Here are some points, one per row:
[ 15 -10  -5 -29  18  58 -57  33 -83 -44  38  42   2  14  10  36 -25  57
 -52  16  21 -35 -37  36  42 -13  -2 -53 -10 -40 -43 -21  14  31  -7   2
   2  -2 -19  19   0 -16 -46 -31  16 -15 -30  -5]
[ 90   7  42   7  22 -40 -32  36 -12  -1 -40  -7  40 -74  -2   3 -11 -30
  36  -8 -63 -55  52  12  27 -34   7 -53  30  31  -7 -16  20 -30 -43  -2
 -49 -39 -19 -23 -57 -17  13  10  26   6   0 -18]
[  8   4  23  20 -60  11   5 -41 -16  60 -31 -17   1   5  -2 -12  18  -4
 -40 -21  63 -26  23  -3   1  14 -18   8  46  20   0  17 -75  22 -71  10
  -6  43   3  17  49 -26  -7   3  43  46  42 -69]
[  9  54 -20  50  21   7  75   0   4   5  22 -60  -8  51 -21   0 -41  -1
   3 -14 -41  26  42  29  36 -46  28  -8  16  19   9  41 -29  -5  23  -9
  49  29 -45 -10   0  -6 -76 -13   7  11  -1 -10]
[-63  -7  49 -28 -34 -45  44  32   9  -4 -56  -7 -41  26   9 -24 -75  28
  54   3  60  -6   2  45  19  -5  29 -30 -20  11  29  18  71 -11 -40 -19
  27  46  20 -22   5  11 -16 -11  20 -45   0  -8]
[ 11  40  12 -38   9  21  41  31 -32  29 -35 -13 -57  37 -18  58  43 -26
  55  15  19 -19  13  16  28  40  14  15   6 -37  -8   1  -7 -76  44  21
 -41 -17  37 -17 -10  28  -8 -76 -22  25  29  38]
[  3  -2  15 -18  42   4 -17 -10  49  12  19  31 -58 -14  -9  13 -30  28
  91  50 -18  54 -54  14 -20   7 -67   2  11   2  28  25 -58 -51 -39  72
 -14  23 -25 -32  53  -1 -29  19  13   0 -34 -36]
[-34 -50 -47  19  16  34  28  -9 -29   7   9  37  -7 -15   9 -59 -23  46
 -42 -14  13  -6  42  -4  29  -2 -23 -31  17  26 -12  17   5 -44 -19 -51
  28 -36  28 -39  62  -4  51  -3  21  53 -55  78]
[  -7  -42  -39   90   -3   -1   49   16   -9   38  -44  -25  -40  -32
   -9   50   -3  -17  -37   -7  -19   19  -79  -17    4  -15  -11   -9
    6  -20   -6  -49    8    5    0  -19   14   -1  -16  -11    3 -103
   -5   15  -10  -21   -1  -43]
[-33  33  -8  23  -6 -12  60 -35   6 -16  22  55  64  15   1  12  22  28
 -33   2  -3 -14  29 -41 -21 -16 -13 -12  46 -46  14 -43   0  -1  24  81
 -73   1   8   5 -14 -23 -44  10  48 -36 -14  27]
[ -4 -10 -48  30 -27  49 -17  62 -10  44 -15   3   6  -3  64   9   3  -2
  -5   7  -8 -28  21 -28  18 -42 -34  50 -34  15   7  14  46  -1 -49  -5
 -30  -3 -73  18  -9  73 -22 -50 -25 -23 -35  -5]
[-16 -33  48 -28   5  -1  46  -2 -39  21  -6  43   1 -20   4 -59  25  27
  26 -41 -70 -13   9  -9 -19  69  55  69 -13  18  -3  -5  10  23  53  21
  41  24 -54   3 -18 -31  11 -47   7  19 -18  11]
[ 28  54 -48 -11 -31 -53  -7   7 -26 -34   0  35   7  40   5  29  -2   8
  55 -16  -5 -72 -34 -51 -14  -9 -38  58  10  16  21   0   0  33  -4 -16
  23 -15  15  57  33 -42  16  57  -2  40 -24  37]
[ -2   1  -7 -22  21   9 -35  60  15  46 -20   3   1  67 -40  16 -62 -30
 -18 -21  -8  32   9 -42  71   7  -2  26  -1 -10 -65 -10 -22  52 -21  41
 -59  29  -3 -29 -32  -8  95  21   3 -26  -5  38]
[-62 -46  28  -7  19 -31 -64 -23 -11 -13  -5 -88  -6   0  16  22   6  48
  40 -46  -7  16  51 -32  24 -12 -37  11 -21  -6 -39  -8 -16  -4  -3  62
  14 -12  49  43 -48 -12   4 -13 -23  -8 -13 -13]
[ 34   3  44 -19 -13  10  11 -57  42   5 -20   0  49  12  22  72 -16  42
 -15 -11  -7  55 -34  16   9 -40  14  18 -53  -7  23 -44   7  37   8   0
 -26 -20   4 -24   2   8  37 -36   5 107  20 -18]
[ 17  -6  10   7 -12 -57  -9  46   7 -75  15   3 -32 -26 -17 -44  23 -25
  19  -5  68  56  18  -7 -12 -25  -9 -15  28  16  12  20  -2  91  30  -6
 -38  -1 -29  -8  -7 -19 -16 -53  -9  20 -12  36]
[ 23 -93   0  -8   4  25 -23  20 -32  23  18  26 -25  71  12  -2  11 -74
 -15  -3 -30  10 -26 -11 -40 -22  36 -52 -51 -15  48  10   3  -7  28   7
 -15  15  32  64 -12  33   4  50  39  62 -41 -20]
[ -3  51   4  14  25  11 -33  40   5  23 -57 -17  27  -7  56 -34  -6  57
 -18 -19  71  12  -3   3 -21  61  27  11  13   1  51 -37 -42   3  42 -19
   1   6   2 -32 -64  45 -30  44 -21  20 -62   9]
[-66  53  24 -50 -31  16 -23   6  15  23  -8  -2  26 -41  59  29  26 -60
   2  74 -42   3   1   4 -24 -25  19 -30  21  -7 -30  39 -17  52  -5 -49
  41 -14   7 -63  -5 -33 -38  -9  28  18  17  23]
[ 13   9 -48  15 -30 -10 -26  12   5 -29 -25  -1   3 -38  37 -32 -46 -25
 -10 -43 -29  -5  -1  55  52  39 -11   3 -10 -22 -40   4  16  52  79  27
  -7 -52  55 -17  58  36 -27  -4  -8  -9  19 -18]
[  5  12 -42   0  26  30 -36 -10  47 -16  12  39  19 -48 -33  16  13 -39
  -9 -60   8   8 -54  12  18  -8  59  23  72 -24  -8  37  75 -23 -80  53
  20  22  28  46 -10   6   3 -14 -18  30 -26  21]
[-21  -2 -30 -35  63  40  70  24  -8 -23  18  46  31   7  19 -45 -48 -43
  35  37  44  12   4   8 -24   5   6  13  29  32 -23 -52  16  26  -4 -42
  13 -49   2  67 -16  -5  12  19 -35  31  49 -71]
[-27  -5   8 -28  28 -67 -19  -9  21  25 -17  27 -18  -3 -67 -22 -25  -1
 -78  48  26 -64   8  -6 -15 -40 -13  30  -1 -13  31  45 -26   1  20  35
  16 -49  -9  -9   6  49  -5 -42 -52   8 -29 -25]
[ 24 -19  -2 -56   5  26   0  22  64 -18  15   3  -2  19  15  26  39   0
 -29 -62  71 -48  16  44 -54 -35 -20  16  -2  -5 -39  -3  14 -38  72 -14
  29  19   5 -18  10 -39  24  35  14 -18 -27 -47]
[ 28 -30  70  28   1  13  11   9  49 -19 -27  27  -4  20 -20  11 -14  -4
 -23  13   8  -9   4 -40  34  24 -55  24  -3  28  39 -31   0 -13  11 -21
  78 -17  61  29 -18  33 -41 -28  45 -33  36  30]
[ -8  24  15  16  47  -5   6 -15  31 -22  43   2 -78 -25  65  11  22  28
 -12 -34  11 -30 -38 -57   1  -5  66 -64  -6  25  12  48  -2  14  -5  11
   8 -17 -28  -9  25  37  34  13   1 -18  75  -7]
[ -5 -31 -22 -21  -2 -48  69 -43  -6  -4 -20 -16  12 -49  17   9 -41 -12
 -16   2 -32 -24 -42  16 -62  -6 -14 -19  23  15 -49  10 -71 -10  10 -23
 -11  80  24  41 -24  55  -5 -27   4 -13 -10  38]
[-36 -42  -1  27 -22 -17 -10  28  43 -14  25  22  -9 -10 -42  18  12  -1
  -8 -14 -23 -24  35  17  14  46 -29  -1 -14 -48 -14   1 -17  -4 -19 -32
 -36  42 -10  -5 -29  29 -32  51 -70  41  72  12]
[ -6  60  33  13  -2   3 -39  11  81  72   9  -9   9 -16 -50 -41  31  12
  20  15   9   0 -37  20  33  13  -1 -53 -34 -11 -53 -47  -6 -22  20 -28
  -4  -7 -34  89  36  -2 -10 -15 -10 -11 -12  45]
[ -8 -49  10   2  41 -21 -25 -32 -16  76  92 -29 -45 -15 -37  25  31  -6
   7   1  32  20 -38  -9  -4   4 -28  25  32  41 -15 -21  73  13  22 -41
 -20  -3  -2 -41  25  27 -63  24  29 -10   6 -11]
[  13   -1   -7  -21   -8   26   -1  -56  -10   -5   34   -8    1  -58
  -27   11    4   -1   39   -1   13    1   20  -16   43   29  -10  -14
   36 -122   52    6   12    3   16  -49   26  -16  -46   33    1   41
   81    6   24  -20  -16  -28]
[  8   6 -36 -50  62 -28 -11 -70 -17 -10  20  43  17  28  53   9   7 -58
 -17 -37 -15  24  29  23  44  45   9   9 -53  15  49 -11 -22   5 -54 -49
  -3   6 -10   7  14 -45 -18   7 -32 -57 -27   5]
[-38 -21 -26 -59   3   8  -8   7 -10 -41 -42   3  56  10 -37 -11  42  55
  22 -27 -26  38 -41 -14  13 -37  31  -1  26  23  24  65  -9 -25  31 -53
 -35 -37  -1  23  54  14 -13   4   4 -53  51 -13]
[-56  21 -11  38  12   0 -21  -1 -11   4  32 -22  13  -6  18 -27  59  -7
  -4  22 -19  34 -35  68  57 -21 -60   1  -7  25  47  19  12 -38  39   6
  13  25   8  -2 -53   2  67 -12  15  -2  46 -15]
[-38  26  -4  -3 -47  13 -27 -30  30 -59 -13 -75   5  47   2   0 -48 -34
 -26  18 -34 -27 -25  -8 -11  71   1  -7  58  58  13 -31  29 -16 -10  -5
 -43 -24 -39 -22 -15  -5  42 -37   4   8 -32 -11]
[ 48  16 -23   5  22 -52  26 -44   9 -36 -60  -5  -4  22   0 -14  74  -2
   6  37  -8  16   7 -45   9  41 -30 -44 -16 -29 -82  34  54  15 -31 -12
  17  -6 -27 -40  -2  37  -8  30  17  12 -31 -41]
[ 13  27 -70   5   7   9  -6  61  19  32  53 -31  -9 -26 -43  36  -4  40
  -2  46 -18  -7  46   4 -53  40  11  -4 -38  25  42  20   6  53 -32  21
  -8  12  49  -1 -13 -19   8 -16  49 -14  11 -14]
[-13  27 -29 -13 -36 -32  16 -28 -30 -45 -17   8 -46 -27 -15  21  17  -9
  -9 -16   8  57  19  39 -88  -4  14  61 -46  -6 -24 -42 -38 -40 -55  29
   6 -32 -39  -1 -19  27  11  26  68   0  38  27]
[ 65 -13 -27  16  13  -7 -26   5 -34 -10   7 -36  36  44  28 -87   7   3
   1   9 -34 -13 -19 -23 -53 -55  18  19  -4 -59  19 -77 -19 -18 -18  -2
  32  52  35 -56  49 -19  -3 -44  -2 -14  45   5]
[  8  29   7  10 -25  19 -15 -18 -41 -19  -5  -1  44 -64  -9 -11 -34 -58
  -8   9  62  12  32 -75 -13  10  27 -11 -66  30  -6 -17   5 -73  69  20
  11  37   9  15  28 -44  -5  30 -47  23  17  -6]
[ 17  20  24 -11 -55  22  15  34 -54  15  25  -9  31  38 -20   0 -15 -28
 -20 -51 -34  43  12  -5 -68  13 -70 -72  23  17  11   8  17  15 -36  29
  44 -27   2 -36  -2 -15  -4  20 -65 -37   9  31]
[ 30  34  40 -18 -47  71  -1 -63  -4  -9 -23  41 -80 -16  -6 -36  12  34
 -18  20 -21   3  20 -22 -15 -39 -20  28  -7 -10   5  12  17   1   9 -20
 -41  41  54  27 -33 -36  -5  36 -28  -6  -8   2]
[ 22 -14  52 100   0 -35 -27 -21  11   8  43   7  30  49  10  10 -18  28
  39  20  25  10   5  23 -30  19   9  28 -13 -14 -36  91  -3 -31   5 -19
 -19 -44 -11   6 -31 -13  23 -41  15 -42  14   7]
[ 39 -54  19 -22 -74 -45  34  25  -5   9  41 -41  21   4  46  -3   9  51
 -23  83 -24  27  21  12  63  15  78  44  16  23  15 -25 -19 -29   8  42
  -2 -20  -8  -7   5 -19  28  44 -36 -24  -8  21]
[-25 -32  22  57  32  71   9  -8 -16 -14 -25 -27  20   7 -55   9  32 -23
  40  23   5 -60   6  49 -31 -53  55  -9 -44  20   2 -10 -34  60 -16  13
  27   7   9 -31  25  10   8  47 -50 -20 -29  11]
These points spread out most along one direction. Take the direction at right angles to it along which they spread out most. Go by this last direction. How far along it is each point below, from 0 to 99? The average is 50, and the first point in the table lies past the average. One standard deviation of the points above along it is 16.
[-27  -5   8 -28  28 -67 -19  -9  21  25 -17  27 -18  -3 -67 -22 -25  -1
 -78  48  26 -64   8  -6 -15 -40 -13  30  -1 -13  31  45 -26   1  20  35
  16 -49  -9  -9   6  49  -5 -42 -52   8 -29 -25] 56
[-66  53  24 -50 -31  16 -23   6  15  23  -8  -2  26 -41  59  29  26 -60
   2  74 -42   3   1   4 -24 -25  19 -30  21  -7 -30  39 -17  52  -5 -49
  41 -14   7 -63  -5 -33 -38  -9  28  18  17  23] 42
[ 11  40  12 -38   9  21  41  31 -32  29 -35 -13 -57  37 -18  58  43 -26
  55  15  19 -19  13  16  28  40  14  15   6 -37  -8   1  -7 -76  44  21
 -41 -17  37 -17 -10  28  -8 -76 -22  25  29  38] 41
[ -8 -49  10   2  41 -21 -25 -32 -16  76  92 -29 -45 -15 -37  25  31  -6
   7   1  32  20 -38  -9  -4   4 -28  25  32  41 -15 -21  73  13  22 -41
 -20  -3  -2 -41  25  27 -63  24  29 -10   6 -11] 77
[  3  -2  15 -18  42   4 -17 -10  49  12  19  31 -58 -14  -9  13 -30  28
  91  50 -18  54 -54  14 -20   7 -67   2  11   2  28  25 -58 -51 -39  72
 -14  23 -25 -32  53  -1 -29  19  13   0 -34 -36] 58
[-16 -33  48 -28   5  -1  46  -2 -39  21  -6  43   1 -20   4 -59  25  27
  26 -41 -70 -13   9  -9 -19  69  55  69 -13  18  -3  -5  10  23  53  21
  41  24 -54   3 -18 -31  11 -47   7  19 -18  11] 35
[ -6  60  33  13  -2   3 -39  11  81  72   9  -9   9 -16 -50 -41  31  12
  20  15   9   0 -37  20  33  13  -1 -53 -34 -11 -53 -47  -6 -22  20 -28
  -4  -7 -34  89  36  -2 -10 -15 -10 -11 -12  45] 67
[ 15 -10  -5 -29  18  58 -57  33 -83 -44  38  42   2  14  10  36 -25  57
 -52  16  21 -35 -37  36  42 -13  -2 -53 -10 -40 -43 -21  14  31  -7   2
   2  -2 -19  19   0 -16 -46 -31  16 -15 -30  -5] 72
[ 30  34  40 -18 -47  71  -1 -63  -4  -9 -23  41 -80 -16  -6 -36  12  34
 -18  20 -21   3  20 -22 -15 -39 -20  28  -7 -10   5  12  17   1   9 -20
 -41  41  54  27 -33 -36  -5  36 -28  -6  -8   2] 55
[ 28 -30  70  28   1  13  11   9  49 -19 -27  27  -4  20 -20  11 -14  -4
 -23  13   8  -9   4 -40  34  24 -55  24  -3  28  39 -31   0 -13  11 -21
  78 -17  61  29 -18  33 -41 -28  45 -33  36  30] 48
[-38 -21 -26 -59   3   8  -8   7 -10 -41 -42   3  56  10 -37 -11  42  55
  22 -27 -26  38 -41 -14  13 -37  31  -1  26  23  24  65  -9 -25  31 -53
 -35 -37  -1  23  54  14 -13   4   4 -53  51 -13] 68
[-56  21 -11  38  12   0 -21  -1 -11   4  32 -22  13  -6  18 -27  59  -7
  -4  22 -19  34 -35  68  57 -21 -60   1  -7  25  47  19  12 -38  39   6
  13  25   8  -2 -53   2  67 -12  15  -2  46 -15] 51
[ 90   7  42   7  22 -40 -32  36 -12  -1 -40  -7  40 -74  -2   3 -11 -30
  36  -8 -63 -55  52  12  27 -34   7 -53  30  31  -7 -16  20 -30 -43  -2
 -49 -39 -19 -23 -57 -17  13  10  26   6   0 -18] 33
[  8   6 -36 -50  62 -28 -11 -70 -17 -10  20  43  17  28  53   9   7 -58
 -17 -37 -15  24  29  23  44  45   9   9 -53  15  49 -11 -22   5 -54 -49
  -3   6 -10   7  14 -45 -18   7 -32 -57 -27   5] 60
[ 65 -13 -27  16  13  -7 -26   5 -34 -10   7 -36  36  44  28 -87   7   3
   1   9 -34 -13 -19 -23 -53 -55  18  19  -4 -59  19 -77 -19 -18 -18  -2
  32  52  35 -56  49 -19  -3 -44  -2 -14  45   5] 30
[  9  54 -20  50  21   7  75   0   4   5  22 -60  -8  51 -21   0 -41  -1
   3 -14 -41  26  42  29  36 -46  28  -8  16  19   9  41 -29  -5  23  -9
  49  29 -45 -10   0  -6 -76 -13   7  11  -1 -10] 32
